(in the rows, 128 means zero)
Where one turn sends some rows of the set: a few examples, then the rows asked:
j_386: [125 165 131 108 134 116 136 127 141 113 113 144 147 131 124 140  94 124
 142 123 104 122 121 111 119  97 125 140 141 155 122 102 154 140 126 146
 149]
j_637: [120 163 135 113 132 118 132 117 142 116 105 144 142 133 124 133 106 120
 137 118 110 129 131 126 121  99 131 144 142 153 117 107 151 140 130 143
 148]
j_589: [126 127 139 124 150 129 139  98 144 123 125 122 116 108 141 129 135 155
 116 136 136 117 114 112  98 154 101  91 117 160 126  78 126 140 139 146
 135]
j_805: [130 121 147 127 141 124 130 103 147 127 124 118 124 111 137 138 133 155
 114 126 144 120 120 108  90 147 103  96 123 155 123  78 116 140 140 156
 129]
j_967: [144 125 111 144 116 148 133 129 143 136 140  95 123 143 127 132 107 118
 117 158 164 108 126  98 110 131 129 139 119 165 119 109 129 175 130 133
 168]
j_939: [140 129 162 128 149 156 159 134 134 146 116 129 127 133 125 115 123 126
 133 128 149 107 104  93 104  96 121 130 144 153 118  98 133 146 127 171
 149]
j_629: [126 145 133 134 127  91 130 118 143 130 122 109 147 142 115 133 117 138
  87 139 171 139 121 117 118 117 112 110 117 134 124 106 120 154 162 131
 142]
j_299: [120 116 105 101 131 137 138 121 139 139 114 116 139 107 128 143 113 128
 144 140 120 111 143 111 111 138 120  92 118 128 111 122 159 128 136 130
 148]
j_440: [123 162 133 111 130 118 127 132 142 114 107 142 146 138 133 136 101 123
 136 116 107 131 126 117 116 105 131 151 138 152 120 103 154 145 128 150
 151]
j_34: [126 136 116 102 141 119 179 136 131 117 133 124 117 159  94 134 131 127
 125 143 135 101 120 103  86 121  95 114 152 128 139 131 147 146 147 121
 148]
j_412: [148 136 106 146 123 134 138 141 132 145 142 101 127 139 126 132 115 121
 123 157 165 102 116 107 108 131 126 143 115 167 122 109 131 180 135 131
 173]
j_555: [123 155 136 115 131 141 125 134 151 120 115 158 129 170 126 142 137 130
 134 157 125 129 100  89 106 158 104 143 132 158 137 110 142 143 155 121
 154]
j_262: [120 157 133 115 126 120 132 126 143 117 106 141 146 134 127 122  97 115
 150 120 113 129 125 108 120 102 133 141 139 149 127  97 154 140 127 154
 153]
j_167: [134 132 108 105 147 114 174 129 133 117 135 132 119 161  91 130 135 127
 127 138 137  98 115 111  89 132  99 114 148 121 133 124 152 136 154 122
 157]
j_896: [143 137 109 141 111 147 137 131 140 139 138 100 134 145 132 139 106 121
 124 158 155 109 119 105 103 132 128 142 118 160 114  97 126 179 136 124
 177]
j_616: [132 127 108 108 144 123 173 128 134 115 137 127 114 161  93 133 127 126
 119 143 134  86 116 115  89 128  95 113 154 128 142 122 152 141 145 129
 148]
j_801: [126 145 129 141 126  96 124 115 148 123 129 120 144 146 116 138 116 144
  90 132 175 133 118 112 120 120 119 112 120 127 109 105 125 152 161 137
 142]
j_32: [127 130 144 127 146 123 139  96 143 125 125 113 111 111 138 131 134 149
 109 134 131 116 120 103  90 151 112  95 122 162 131  76 124 140 135 151
 139]
j_131: [128 125 110 110 143 109 179 129 131 117 131 124 112 154  89 131 132 131
 126 146 141  96 122 105  89 127 101 120 151 126 143 122 149 138 147 126
 148]
j_80: [118 159 126 115 138 140 122 134 150 119 121 152 128 166 132 145 135 131
 128 162 119 117  98  82 105 156 102 137 128 149 140 106 144 138 162 134
 157]
j_728: [143 130 118 145 120 146 137 142 141 139 135 102 124 145 122 140 104 122
 122 163 156 106 121 101 106 120 130 143 116 165 124 108 123 175 131 131
 179]
j_538: [137 132 155 120 149 153 164 135 142 150 110 120 122 134 130 115 115 120
 131 135 154 111  99  99  89 100 118 134 142 148 124  88 131 146 127 170
 159]
j_397: [136 154 128  84 149 152 124 131 130 129 114 136 134 146 143 140 116 139
 110 138 172 117 117 110 125 138 121 132 136 146 114 117 136 121 194 133
 157]
j_371: [120 120 101 101 125 142 148 127 144 131 108 119 143 110 126 138 108 131
 155 132 131 108 144 113 105 141 113  94 122 128 108 116 157 136 135 122
 149]
j_98: [121 153 131  88 150 142 124 126 124 137 116 130 131 138 154 137 124 137
 111 128 175 119 120 108 122 140 123 130 139 134 108 114 135 126 193 131
 160]
j_718: [121 131 147 131 138 127 139 104 140 129 121 127 117 106 139 132 137 146
 115 133 139 124 124 112  93 146 104  96 120 162 128  70 130 141 134 144
 132]
j_740: [127 147 129 100 157 157 122 128 121 131 117 135 128 141 148 139 120 140
 121 131 173 103 121 107 124 134 120 124 140 138 109 117 130 125 195 133
 162]
j_642: [126 152 135  96 148 157 117 127 126 135 111 128 133 134 141 141 121 133
 113 129 175 114 115 114 124 132 117 127 145 137 113 118 132 122 196 136
 159]
j_215: [113 170 134 113 130 119 129 121 139 113 102 144 153 137 127 138 103 127
 145 123 114 131 125 107 116 103 129 145 135 156 122 105 151 144 130 146
 158]
j_633: [118 126 112 103 139 120 173 131 128 118 129 128 120 148  92 140 137 131
 120 147 133  95 112 106  91 132  95 113 151 124 135 124 160 134 137 122
 152]
j_627: [142 135 111 137 113 144 138 140 138 142 140 102 134 147 123 134 108 116
 126 163 160 102 122  96 102 126 130 135 115 169 113 105 129 174 128 130
 175]
j_853: [121 150 130  92 146 154 121 132 125 135 109 121 134 145 145 141 121 142
 115 135 174 109 112 114 118 138 127 137 142 138 116 119 126 131 196 138
 165]
j_861: [148 137 103  99 135 121 137 121 110 110 142 118 109 127 123 132 115 140
 114 130 159  92 120 136 105 143 126 155 147 178 129  99 146 135 146 141
 166]
j_753: [146 140 102  98 139 122 143 132 109 102 142 109 118 121 125 132 117 142
 117 126 157  83 120 129 110 141 117 146 143 179 142 102 145 140 151 139
 163]
j_879: [136 128 139 126 141 130 135 103 142 129 129 114 116 105 137 126 139 146
 118 129 134 117 121 110  91 153 106  90 127 158 121  75 127 133 142 141
 126]

j_371 turns into j_629
j_801 turns into j_555
Now find these:
j_440 turns into j_627
j_967 turns into j_167
j_805 turns into j_397
j_98 turns into j_215
j_32 turns into j_740

Where one turn sends some rows of the set: a few examples, then the rows asked:
j_481: [130 138 124 128 127 147 124 106 126 105 166 142 167  78 105 127 128 135
 153 135 138 129 143 126 175 141 117 100 100 147 121 130 139 119 131 128
 124 134 119 142 144 109 148 111 141 120 139 135 171]
j_779: [118 139 139 133  97 116 148 130 150  91 144 123 127  90 113 118 137 125
 134 127 115 143 134 148 136 148 127 143 101 134 110 134  98 109 128 117
 120 146 170 154 111 119 144 114 125 149 146 147 131]
j_127: [108 132 134 145 148 129 139 141 113 137 130 126 126  98 128 128 101 132
 150 133 100 134 146 156 135 129 120 138 117 154 133  88 127 122 142 112
 122 156 162 148 132 115 120  91 130 131 167 133 102]
j_479: [113 170 136 145 144 154 130 118 156 146 167 126 162 107 106 101 113 118
 145 141 120 137 128 148 134 123 155 154 129 163 137 136 108 139 143 120
 142 121 136 154 112  94 123 115 135 107 157 143 124]
j_875: [118 142 142 108 120 158  93 128 148 116 152 115 154 107 124 126 116 138
 177 124 125 163 154 160 143 133 129 134 118 151 122  90 134 132 148 127
 111 135 129 129 121 104 154  90 108 131 141 113 132]
j_64: [119 136 134 119 112 147 106 122 121 132 145 118 146 110 126 120 131 122
 133 139  80 134 146 146 146 138 132 101 122 134 134 122 122 158 136 113
 119 116 129 133  96  88 120 120 126 171 135 148 117]
j_91: [103 155 114 148 117 130 119 130 127 106 158 127 132  86 125 132  99 106
 139 154 111 157 112 138 133 149  95 155 111 122 121 115 111 133 137 126
 111 136 179 130 122 113 121 100 131 126 152 131 116]
j_598: [124 143 113 146 150 149 116 132 145 142 164 143 155 114 123 115 143 112
 134 130 118 153 134 166 161 142 158 134 118 133 133 136 138 104 133 121
 145 116 168 152 135  91 112 117 141 101 159 114 153]
j_24: [126 119 131 126 131 130 141 133 132 109 133 126 122  92 135 106 140 135
 148 130 110 134 151 138 143 147 114 102 113 166 140 121  99 136 132 100
 132 155 173 144 137 107 119 108 138 119 138 136 125]
j_707: [112 140 128 127 124 138 130 120 135 128 145 145 166 109 121 145 133 119
 155 123 105  90 149 105 177 134 131 118 101 133 132 121 137 133 132 111
 120 105 122 139 130  96 113 115 134 133 152 130 154]
j_66: [106 152 116 122 140 156 107 108 129 129 144 135 146 116 114 143 137 125
 131 115 123 150 159 149 133 157 130 129 100 142 137 133 126 111  98 132
 168 129 177 145 141 112 124 145 129 125 130 117 135]
j_888: [108 155 116 114 131 148 105 122 127 123 131 139 128  93  92 127 104 144
 156 138 126 156 153 169 147 141 124 129 144 154 117 118 145 115 151 100
 108 122 138 137 118 149 124 119 128 116 138 150 154]
j_202: [117 134 122 134 135 158 131 124 108 109 165 151 145  92 108 112 156 136
 172 153 133 143 161 154 136 133 132 152 123 148 138 156 125 140 148  84
 111 113 140 151 136 122 114 124 120 142 132 137 157]
j_746: [129 143 127 124 124 136 125 121 112 118 133 116 153  99 129 122 120 142
 167 107 128 164 138 166 147 124 115 121 109 158 137 115 136 107 131 117
 105 152 142 158  98  97 138 118 127 115 143 105 170]
j_180: [126 156 126 133 157 138 103 127 141 138 156 162 169 108 101 113 130 121
 116 133 142 136 120 147 152 130 155 140 108 142 133 126 119 116 117 107
 144 131 150 142 106  94 111 129 122 127 177 136 116]
j_780: [126 136 123 116 115 148 103 112 126 127 152 109 169 119 116 123 116 117
 176 131 114 156 120 169 161 146 131 142 130 118 104 119 105 131 132 106
 101 155 131 146 108  94 125 112 123 140 150 141 140]
j_512: [105 128 131 112 143 131 129 138 112 115 147 136 140 109 123 131 141 131
 150 130 129  89 163 164 144 126 116 151 107 133 157 118 121 122 135 110
 152 104 115 145 113 128 115 128 141 136 142 122 139]
j_219: [122 132 142 165 123 126 148 125 148 110 151 126 135 125 131 123 117 115
 156 122 118 138 132 148 151 152 115 150 111 124 109 100 133 123 120 131
 129 135 170 141 137 104 130  98 126 150 179 130 126]
j_436: [123 132 119 140 112 144 143 130 119 119 172 138 149 112 132 144 105 123
 160 154 117 141 153 143 145 136 126 115  97 142 122 112 121 144 123 102
 111 134 191 121 134 103 117  93 117 127 155 106 116]
j_206: [108 134 130 138 112 130 125 121 135 136 159 139 164 108 118 135 134 133
 132 131 130 157 144 169 163 141 141 146 116 145 145 149 139 112  94 100
 161 130 142 136 135  93 108 130 133 108 145 110 122]
j_587: [143 139 107 113 144 136 135 115 123 137 157 170 123 114 132 128 150 113
 163 136 144 108 162 156 132 123 133 159 116 138 125 118 133 130 141 119
 114 120 132 128 148 106 124 123 126 148 144 123 128]
j_508: [115 139 145 110 110 135  90 125 131 115 146  89 144 126 133 109 113 131
 145 137 111 158 141 156 148 125 112 117 117 124 109 138 114 107 118 131
 125 123 129 130 120 102 109 121 107 141 126 138 126]
j_243: [119 159 120 132 132 145 107 112 155 139 147 141 144  94 112 127 108 132
 153 119 115 132 154 133 107 151 134 158 112 155 150 141 128 129 117 131
 146 128 143 109 112 110 133 133 134 131 133 149 111]
j_566: [114 160 108 129 127 135 120 117 115 132 149 123 132 109 135 120 121 103
 144 113  86 134 129 151 155 114 112 101 100 129 136 125 141 121 133 108
 106 134 139 139 129  85  94 137 104 136 158 134 122]
j_601: [128 142 117 115 112 143 134 102 131 132 159 131 142  99  92 135 124 129
 147 142 122 117 132 154 170 142 105 106 143 136 104 138 109 111 116 151
 118 124 125 145 141 118 115 116 140 134 130 148 138]
j_950: [ 97 170 119 114 119 124 116 131 126 133 119 128 108 121 112 122 105 137
 130 147 106 138 147 141 154 110 136 134 140 142 125 121 138 115 133 101
 130  91 123 135 119 112 128 119 139 143 137 156 147]
j_359: [115 133 125 121 140 141 101 121 136 114 148 126 163 134 105 122 102 132
 164 131 117 125 149  98 181 142 147 153 138 135 117 110 134 123 135 112
 125 118 119 156 140 114 112  97 122 140 141 121 142]
j_473: [110 148  83 127 140 139 137 115 124 122 166 145 147 113 113  99 135 138
 161 156 136 132 140 145 144 157 107 148 133 145 105 118 128 140 108 142
 138 108 115 135 122 112 115 106 135 157 150 124 126]
j_57: [131 167 118 128 120 148 127 103 136 101 157 125 123  89 126 116 144 104
 148 107 116 154 125 137 162 125 129 119 110 156 145  99 132 138 151 120
 120 145 126 164 114  82 154 118 119 142 154 117 141]
j_615: [ 79 158 104 115 137 124 136 137 124 113 148 143 135  99 108  92 133 144
 152 136 136 129 134 147 151 132 108 151 116 135 135 134  97 130 122 106
 131 102 125 165 143  99 132 145 130 142 139 144 134]
j_970: [100 158 127 121 140 147 134 107 113  90 171 128 160 110 111 115 160 125
 143 156 138 137 157 145 128 124 110 144  95 136 117 121 140 124 136 118
 157 107 126 146 126 122 142 105 127 142 150 143 166]
j_489: [112 172 123 118 116 141 126  87 130 132 146 156 116  85 109 152 135 111
 142 134 135 124 145 156 150 120 110 122 121 148 108 122 141 112 139 125
 100 129 135 141 128 133 108 132 124 113 142 135 133]
j_210: [113 171 127 140 139 124 109  98 118 116 130 135 124 120 117 122 110 122
 135 141 135 150 148 102 162 119 142 153 125 144 117 107 147 130 144 109
 128 118 128 157 109 110 137 115 142 140 135 112 163]
j_768: [104 150 104 112 103 148 120 108 152 129 147 134 154  94 113 121 136 138
 154 133 109 156 162 144 113 152 147 156 104 155 135 135 149 111 108 134
 142 129 156 159 126 113 114 104 138 111 129 131 118]
j_720: [ 95 161 113 127 149 107 121 105 101 132 156 164 151 106 107 113 139 126
 143 139 137 130 147 147 126 123 116 166 105 114 102 118 127 107 139 129
 115 130 149 158 129  93 138 113 147 142 136 125 143]
j_517: [139 155 120 135 133 171 107 128 131 129 146 142 144  88 100 123 113 126
 141 143 123 138 139 136 114 116 165 153 104 145 164 123 126 125 134 139
 142 123 155 163 117 112 127 118 139 136 152 151 120]
j_785: [ 99 140 106 135 160 128 103 128 111 118 183 142 142  95 114 111 127 138
 173 148 120 128 159 148 146 131 121 157 131 135 127 135 129  98 149 114
 129 130 124 137 124 122  99  99 127 133 126 101 125]
j_491: [111 159 135 133 115 133 116 107 125 116 132 131 129 107 134 129 133 119
 130 108 109 147 141 141 133 133 105 121 108 148 138 100 156 133 134 152
 104 113 142 156  92 101 105 123 115 150 144 101 133]
j_121: [119 142 143 126 137 130 144 142 126 115 159 108 134 112 135 122 118 122
 136 149 107 130 153 141 139 129 147 123  98 161 120 123 103 107 139  81
 131 134 170 137  90 118 141  93 117 135 150 128 135]
j_252: [130 137 133 136 125 125 120 126 137  84 148 112 131 105 147  98 136 112
 129 151 123 149 116 121 157 153 106 138 113 140 137 113 114 124 118 101
 142 124 164 152 103 111 115  92 139 130 163 139 135]

j_210 turns into j_359
j_243 turns into j_517
j_720 turns into j_785
Now find these:
j_566 turns into j_746
j_779 turns into j_91

Where one turn sends some rows of the set: a few examples, then the rows asked:
j_220: [134 122 123 120 149 141 121 152 136 142 142 108 123 138 135 115 134 116
  99 137 119  96 115 126]
j_682: [141 125 118 117 149 143 133 141 144 157 147 124 128 132 152 133 131 115
 106 133 119  97 128 134]
j_571: [114 135 143 134 114 125 106 148 157 121 119 124 120 145 135 151 125 120
 132 132 119 156 137 109]
j_101: [123 121 109 108 147 139 120 150 130 132 128 129 116 129 126 128 151 121
 112 144 130  94 113 134]
j_270: [118  99 101 113 136 122 116 143 107 144 134 117 138 144 130 122 121 158
 133 128 157 137 151 124]
j_894: [118  96 109 103 107 119 105 117 131 124 129  98 132 129  98 129  84 120
 125 121 112 139 128 137]
j_321: [121  94 100 129 129 120 119 141 117 155 133 126 139 141 131 116 114 159
 136 129 155 133 153 128]
j_717: [136 115 119 129 134 143 127 156 153 129 127 111 135 131 132 135 145 101
 107 143 133  91 127 133]
j_140: [151  95 139 108 130 120 127 130 111 150 116 118 117 169 118 120 131 126
 112 124 141 134 135 124]
j_933: [149 114 150 123 137 136 124 133 125 164 118 119 106 160 123 118 129 125
 109 119 127 131 148 130]
j_817: [119 115 109 113 101 112 141 123 120 126 131 108 132 132 131 133  75 110
 133 128 105 138 140 146]
j_429: [134 106 129 117 122 138 132 148 107 113 130 121 136 151  98 129  91 130
 120 133 117 140 158 155]
j_751: [110 126 125 118 113 141  93 148 144 112 131 146 120 130 113 149 118 118
 119 126 107 139 122 108]
j_945: [111 129 129 127 109 126 109 141 170 123 129 139 106 136 123 144 121 124
 130 125 119 151 116 111]
j_537: [120 134 128 126 111 128 120 144 159 134 141 142 102 128 140 158 118 118
 128 129 103 158 133 122]
j_130: [136 121 117 129 134 121 130 104 149 121 138 134 118 161 123 138 149 111
 108 117 117 103 131 123]
j_132: [115 101 109 115 144 110 115 118 120 144 132 115 136 147 115 118 125 154
 144 140 151 124 141 135]
j_197: [123 125 131 129 109 141 108 150 166 119 123 132 123 128 116 158 119 105
 132 126 134 155 142 114]
j_266: [111 132 124 120 119 128 107 146 163 124 126 135 107 143 133 154 126 114
 136 125 115 156 124 110]
j_786: [110 117  94 107 113 117 131 120 130 110 131 104 137 129 112 130  82 109
 132 118 122 136 126 152]
j_427: [132 104 122 118 129 145 130 154 109 131 124 115 136 153 116 138  97 141
 114 116 120 121 173 154]
j_17: [128  99 108 112 124 116 134 132 116 159 128 125 142 147 150 128 113 152
 138 128 150 126 152 126]
j_60: [112 115  88 110 105 121 128 119 129 116 129 102 127 131 118 127  77 104
 129 122 113 128 140 141]
j_908: [122 111 106 137 133 120 119 131 120 141 134 130 148 132 133 129 119 149
 136 122 167 133 163 124]
j_307: [113 106  96 129 104 118 138 132 136 106 124 139 117 137 127 160 118 132
 120 104 115 131 155 155]
j_818: [138 117 120 124 155 139 125 155 139 150 138 114 129 138 136 124 135 110
 109 135 119  99 108 140]
j_375: [126 108 106 121 108 119 126 120 121 122 129  88 138 124 105 132  95  90
 129 126 130 142 146 142]
j_67: [125  94 107 138 123 111 121 136 116 142 128 109 143 143 132 124 142 136
 137 141 159 129 158 119]
j_303: [143 118 120 127 145 137 125 160 133 143 138  98 129 119 136 135 135 109
  94 134 123 107 120 145]
j_871: [123 116 102 109  99 118 133 116 137 115 114  94 130 122 125 126  85  99
 119 121 130 124 138 145]
j_399: [124 113  97 123 104 134 131 138 154 102 136 142 108 135 110 156 127 135
 109 124 116 137 150 151]
j_203: [129 126 130 140 123 114 137 105 144 126 125 138 103 148 129 133 139 101
 116 107 109 122 127 134]

j_537 turns into j_682
j_933 turns into j_427
j_571 turns into j_303
Now find these:
j_375 turns into j_197
j_130 turns into j_140
j_786 turns into j_945
j_266 turns into j_818
j_751 turns into j_101

